k_792: [-1.84  6.42  2.57  3.46 -0.86 -1.97 -2.31  1.41  1.91 -5.82  4.00  4.07
 -6.30  1.95 -1.98  1.07 -3.65 -4.51  0.64  0.76]
k_42: [-4.33  3.75 -0.58  4.58 -0.32  0.85 -4.19 -0.95 -0.26 -6.44  5.89  2.97
 -1.43 -2.35 -5.45  1.11 -2.99 -0.96 -0.31  2.08]
k_412: [-4.34  6.52 -1.34  1.36  0.96  2.88 -4.00 -0.20  1.23 -7.00 -0.87 -1.99
 -4.57  2.02 -3.26 -0.28 -3.19  1.13 -0.77  2.91]
k_342: [-7.52  4.88 -3.36  1.91 -2.16  4.74 -1.34 -1.02  4.65 -7.27 -9.19 -0.76
 -8.93 -3.36 -5.22  6.22  1.57  0.17 -3.43 -0.82]
diff k_412: [-4.34  6.52 -1.34  1.36  0.96  2.88 -4.00 -0.20  1.23 -7.00 -0.87 -1.99
 -4.57  2.02 -3.26 -0.28 -3.18  1.13 -0.77  2.91] -> 16, [-3.19]
diff k_42: [-4.33  3.75 -0.58  4.58 -0.32  0.85 -4.19 -0.95 -0.26 -6.44  5.89  2.97
 -1.43 -2.35 -5.45  1.12 -2.99 -0.96 -0.31  2.08] -> 15, [1.11]
find: [-3.36 -5.22  6.22  1.57  0.17 -3.43] -> k_342

k_310: [-1.30 -1.97  3.59  7.34]
k_711: [-1.30 -1.97  1.79 -0.66]
k_624: [-1.30 -2.07  3.59  7.34]
k_291: [-0.90 -1.78 -0.66  1.79]
k_982: [-1.30 -1.97  3.09  7.34]
find: [-2.07  3.59  7.34] -> k_624
find: [-1.30 -1.97  1.79 -0.66] -> k_711
find: [-0.66  1.79] -> k_291
diff k_291: [-0.90 -1.78 -0.65  1.79] -> 2, [-0.66]

k_938: [-2.68  2.06  0.18  2.81  5.71  0.00  0.00 -2.33 -0.62 -3.97  0.00  0.00
 -2.61  1.40 -1.46 -4.44  0.38  1.06 -1.09]
k_176: [-0.37 -0.48 -0.37 -2.56  0.00  1.14  0.07  2.38  0.50 -1.44  0.00  0.00
  0.00  1.06 -0.19  0.65 -2.87 -2.85  0.61]
k_164: [-2.09 -2.36  0.00 -2.30  2.30  0.63  0.00  4.55  0.78 -3.58  2.52 -2.09
  0.00 -0.69 -0.81 -2.52 -1.62  2.39  0.00]
k_762: [-4.22  0.00  4.79 -9.03 -3.30 -0.83  1.52 -0.71  3.91  1.85  2.01 -0.42
  0.00 -2.55 -3.31  1.14  2.60  3.48  2.69]
k_54: [-3.22  0.97  0.00  1.22  0.00  0.04  0.00 -0.29  0.00 -3.97 -0.62  0.00
  1.20  0.36  1.18  0.75 -0.95  0.00  0.00]
k_972: [-0.37 -0.48 -0.37 -2.56  0.00  1.14  0.07  2.38  0.50 -1.44  0.00  0.00
  0.00  1.06  0.07  0.65 -2.87 -2.85  0.61]
k_889: [-2.68  2.06  0.18  2.81  5.71  0.00  0.00 -2.33 -0.62 -3.97  0.00  0.00
 -2.61  1.40  1.05  0.55  0.00 -0.60  2.07]
k_320: [ 2.98  2.79  3.03 -0.41 -2.50  1.30  0.00  0.24  0.00 -0.44  1.46 -3.41
 -1.54  0.10  0.00  0.00  0.00 -1.59  1.37]
diff k_176: [-0.37 -0.48 -0.37 -2.56  0.00  1.14  0.07  2.38  0.50 -1.44  0.00 -0.01
  0.00  1.06 -0.19  0.65 -2.87 -2.85  0.61] -> 11, [0.00]
diff k_889: [-2.68  2.06  0.18  2.81  5.71  0.00  0.00 -2.33 -0.62 -3.97  0.00  0.00
 -2.61  1.40  1.05  0.54  0.00 -0.60  2.07] -> 15, [0.55]
find: [-2.55 -3.31  1.14  2.60] -> k_762
find: [-2.68  2.06  0.18  2.81  5.71  0.00  0.00 -2.33 -0.62 -3.97  0.00  0.00
 -2.61  1.40 -1.46 -4.44  0.38  1.06 -1.09] -> k_938
diff k_176: [-0.37 -0.48 -0.37 -2.56  0.00  1.14  0.07  2.38  0.50 -1.44  0.00  0.00
  0.00  1.06 -0.18  0.65 -2.87 -2.85  0.61] -> 14, [-0.19]
diff k_972: [-0.37 -0.48 -0.37 -2.56  0.00  1.14  0.07  2.38  0.50 -1.44  0.00  0.00
  0.00  1.06  0.07  0.65 -2.88 -2.85  0.61] -> 16, [-2.87]
diff k_54: [-3.22  0.97  0.00  1.22  0.00  0.04  0.00 -0.29  0.00 -3.97 -0.62  0.00
  1.20  0.36  1.19  0.75 -0.95  0.00  0.00] -> 14, [1.18]

k_701: [ 0.82  0.33 -4.28  0.66  0.76 -0.35]
k_697: [ 1.95  1.26 -9.84  0.80  1.99 -1.33]
k_737: [-0.23 -0.25 -3.83  0.08 -0.29  3.75]
k_4: [ 1.31  0.52  5.11  1.13  1.13 -2.77]
k_431: [-0.23 -0.25 -3.83  0.08 -0.29  1.28]
diff k_431: [-0.23 -0.25 -3.83  0.08 -0.29  1.29] -> 5, [1.28]
diff k_697: [ 1.95  1.26 -9.84  0.79  1.99 -1.33] -> 3, [0.80]
diff k_431: [-0.23 -0.26 -3.83  0.08 -0.29  1.28] -> 1, [-0.25]
diff k_701: [ 0.82  0.33 -4.28  0.66  0.76 -0.34] -> 5, [-0.35]
diff k_737: [-0.23 -0.25 -3.83  0.08 -0.30  3.75] -> 4, [-0.29]
diff k_701: [ 0.82  0.33 -4.28  0.66  0.77 -0.35] -> 4, [0.76]
diff k_4: [ 1.30  0.52  5.11  1.13  1.13 -2.77] -> 0, [1.31]

k_800: [-0.37  0.35 -0.18 -0.05 -0.11 -0.34  0.21  0.03  0.54 -0.10  0.09  0.16
  0.25 -0.81 -0.45  0.36 -0.43 -0.01 -0.55  0.16  0.78  0.19  0.12 -0.66
  0.35 -0.44  0.09 -0.12  0.63 -0.45  0.27  0.36 -0.29  0.36  0.43 -0.41
 -0.01 -0.32  0.21  0.07 -0.56  0.17 -0.18  0.61  0.39 -1.06 -0.10 -0.69]
k_684: [-0.03 -0.19  0.71  0.17 -0.38  0.04  0.26  0.21  0.01 -0.03  0.04 -0.03
 -0.21  0.34  0.09  0.06  0.08 -0.05  0.08  0.28 -0.05  0.41 -0.37 -0.08
  0.01  0.04 -0.02 -0.13  0.01  0.09  0.20 -0.19 -0.21 -0.66  0.01  0.19
  0.10  0.29  0.34 -0.14  0.25 -0.14 -0.30 -0.02 -0.29 -0.13 -0.35  0.59]
k_533: [-0.81 -0.16  3.28 -1.30  1.26  2.13  0.65  2.48 -0.61  0.13 -3.45 -1.28
  0.57  0.19 -0.17 -4.26  1.76  2.41  0.48  2.53 -0.66 -1.85  2.31 -2.23
  1.50  3.38  4.90  1.33 -0.41  1.44 -2.80 -0.17 -1.63 -0.14 -1.06  1.38
  0.20  3.11 -0.09  3.11 -0.92  0.94  1.02 -0.68 -0.18 -1.13  0.76  3.62]
k_636: [-0.37 -0.06  1.39 -0.59  0.46  0.88  0.31  1.06 -0.31 -0.02 -1.40 -0.56
  0.20  0.13 -0.08 -1.78  0.69  1.01  0.22  1.03 -0.28 -0.81  1.02 -0.93
  0.61  1.43  2.07  0.57 -0.23  0.58 -1.15 -0.12 -0.63 -0.04 -0.44  0.56
  0.04  1.35 -0.04  1.26 -0.36  0.38  0.40 -0.28 -0.09 -0.46  0.33  1.46]
k_276: [-0.63  2.60  1.91 -0.81  1.49 -0.10  1.50 -0.36  1.19 -0.66  0.07  2.09
 -1.27 -1.21  0.19 -0.61  1.07  1.45  0.51  0.90 -1.11  2.58 -0.17  0.82
  0.23  1.96  0.63  0.10 -1.73  1.71 -3.41 -1.34 -1.69  0.68  0.27  0.53
 -1.70 -0.54 -0.73 -2.23 -1.71  0.20  1.90  0.98 -1.18  0.46  0.50 -3.01]
k_273: [-0.65  2.59  1.87 -0.72  1.43 -0.06  1.40 -0.41  1.16 -0.62  0.01  2.07
 -1.17 -1.12  0.16 -0.58  1.12  1.44  0.47  0.89 -1.13  2.57 -0.08  0.87
  0.16  1.90  0.59  0.07  0.27 -0.73  0.53 -1.73  1.71 -1.34 -0.54 -1.69
  0.68 -1.70 -2.23 -3.41 -1.62  0.22  1.87  0.94 -1.07  0.44  0.39 -2.99]
k_292: [-0.07 -0.47 -0.33 -0.56 -0.42 -0.24  0.12  0.22 -0.27 -0.18  0.73  0.08
  0.85 -0.95  0.34  1.07  0.08 -0.09 -0.05  0.22  0.56  0.15 -0.27 -0.08
  0.06 -0.26  0.13 -0.10  0.01  0.38 -1.07 -0.60 -0.15  0.56  0.27 -0.13
 -0.07 -0.20 -0.41  0.98  0.21  0.55  0.31 -0.49 -0.43  0.57 -0.39 -0.11]
k_793: [-0.03 -0.57 -0.39 -0.80 -0.62 -0.39  0.27  0.36 -0.37 -0.38  1.09  0.23
  1.15 -1.33  0.43  1.51 -0.01 -0.11 -0.02  0.29  0.86  0.17 -0.40 -0.03
  0.08 -0.36  0.11 -0.17  0.10  0.38 -1.29 -0.62 -0.12  0.79  0.28 -0.28
 -0.13 -0.19 -0.46  1.32  0.34  0.80  0.43 -0.69 -0.56  0.83 -0.56 -0.13]
k_516: [-2.82  2.76 -1.45 -0.24 -1.31 -3.48  1.38  0.44  4.09 -0.82  0.52  0.92
  1.33 -5.94 -3.18  2.57 -3.42  0.26 -4.19  1.08  6.28  1.49  0.75 -5.08
  2.57 -3.21  0.90 -1.22  4.85 -3.13  2.54  3.09 -2.23  3.18  3.51 -2.93
  0.02 -1.97  0.83 -2.01  2.44 -3.75  2.49 -0.84  0.12 -3.66  0.23 -0.89]
k_332: [-2.82  2.76 -1.45 -0.24 -1.31 -3.48  1.38  0.44  4.09 -0.82  0.52  0.92
  1.33 -5.94 -3.18  2.57 -3.42  0.26 -4.19  1.08  6.28  1.49  0.75 -5.08
  2.57 -3.21  0.90 -1.22  4.85 -3.13  2.54  3.09 -2.23  3.18  3.51 -2.93
  0.02 -1.97  1.33  0.81 -4.28  1.16 -1.89  4.39  3.11 -7.98 -0.93 -5.25]
diff k_684: [-0.03 -0.19  0.71  0.17 -0.38  0.04  0.26  0.21  0.01 -0.03  0.04 -0.03
 -0.21  0.34  0.09  0.06  0.08 -0.05  0.09  0.28 -0.05  0.41 -0.37 -0.08
  0.01  0.04 -0.02 -0.13  0.01  0.09  0.20 -0.19 -0.21 -0.66  0.01  0.19
  0.10  0.29  0.34 -0.14  0.25 -0.14 -0.30 -0.02 -0.29 -0.13 -0.35  0.59] -> 18, [0.08]
diff k_636: [-0.37 -0.06  1.39 -0.59  0.46  0.88  0.30  1.06 -0.31 -0.02 -1.40 -0.56
  0.20  0.13 -0.08 -1.78  0.69  1.01  0.22  1.03 -0.28 -0.81  1.02 -0.93
  0.61  1.43  2.07  0.57 -0.23  0.58 -1.15 -0.12 -0.63 -0.04 -0.44  0.56
  0.04  1.35 -0.04  1.26 -0.36  0.38  0.40 -0.28 -0.09 -0.46  0.33  1.46] -> 6, [0.31]
diff k_800: [-0.37  0.34 -0.18 -0.05 -0.11 -0.34  0.21  0.03  0.54 -0.10  0.09  0.16
  0.25 -0.81 -0.45  0.36 -0.43 -0.01 -0.55  0.16  0.78  0.19  0.12 -0.66
  0.35 -0.44  0.09 -0.12  0.63 -0.45  0.27  0.36 -0.29  0.36  0.43 -0.41
 -0.01 -0.32  0.21  0.07 -0.56  0.17 -0.18  0.61  0.39 -1.06 -0.10 -0.69] -> 1, [0.35]
diff k_684: [-0.03 -0.19  0.71  0.17 -0.38  0.04  0.26  0.21  0.01 -0.03  0.04 -0.03
 -0.21  0.34  0.09  0.06  0.09 -0.05  0.08  0.28 -0.05  0.41 -0.37 -0.08
  0.01  0.04 -0.02 -0.13  0.01  0.09  0.20 -0.19 -0.21 -0.66  0.01  0.19
  0.10  0.29  0.34 -0.14  0.25 -0.14 -0.30 -0.02 -0.29 -0.13 -0.35  0.59] -> 16, [0.08]
find: [-1.73  1.71 -3.41 -1.34 -1.69  0.68  0.27  0.53 -1.70 -0.54 -0.73 -2.23] -> k_276
diff k_332: [-2.82  2.76 -1.45 -0.24 -1.31 -3.48  1.38  0.44  4.09 -0.82  0.52  0.92
  1.33 -5.94 -3.18  2.57 -3.42  0.26 -4.18  1.08  6.28  1.49  0.75 -5.08
  2.57 -3.21  0.90 -1.22  4.85 -3.13  2.54  3.09 -2.23  3.18  3.51 -2.93
  0.02 -1.97  1.33  0.81 -4.28  1.16 -1.89  4.39  3.11 -7.98 -0.93 -5.25] -> 18, [-4.19]

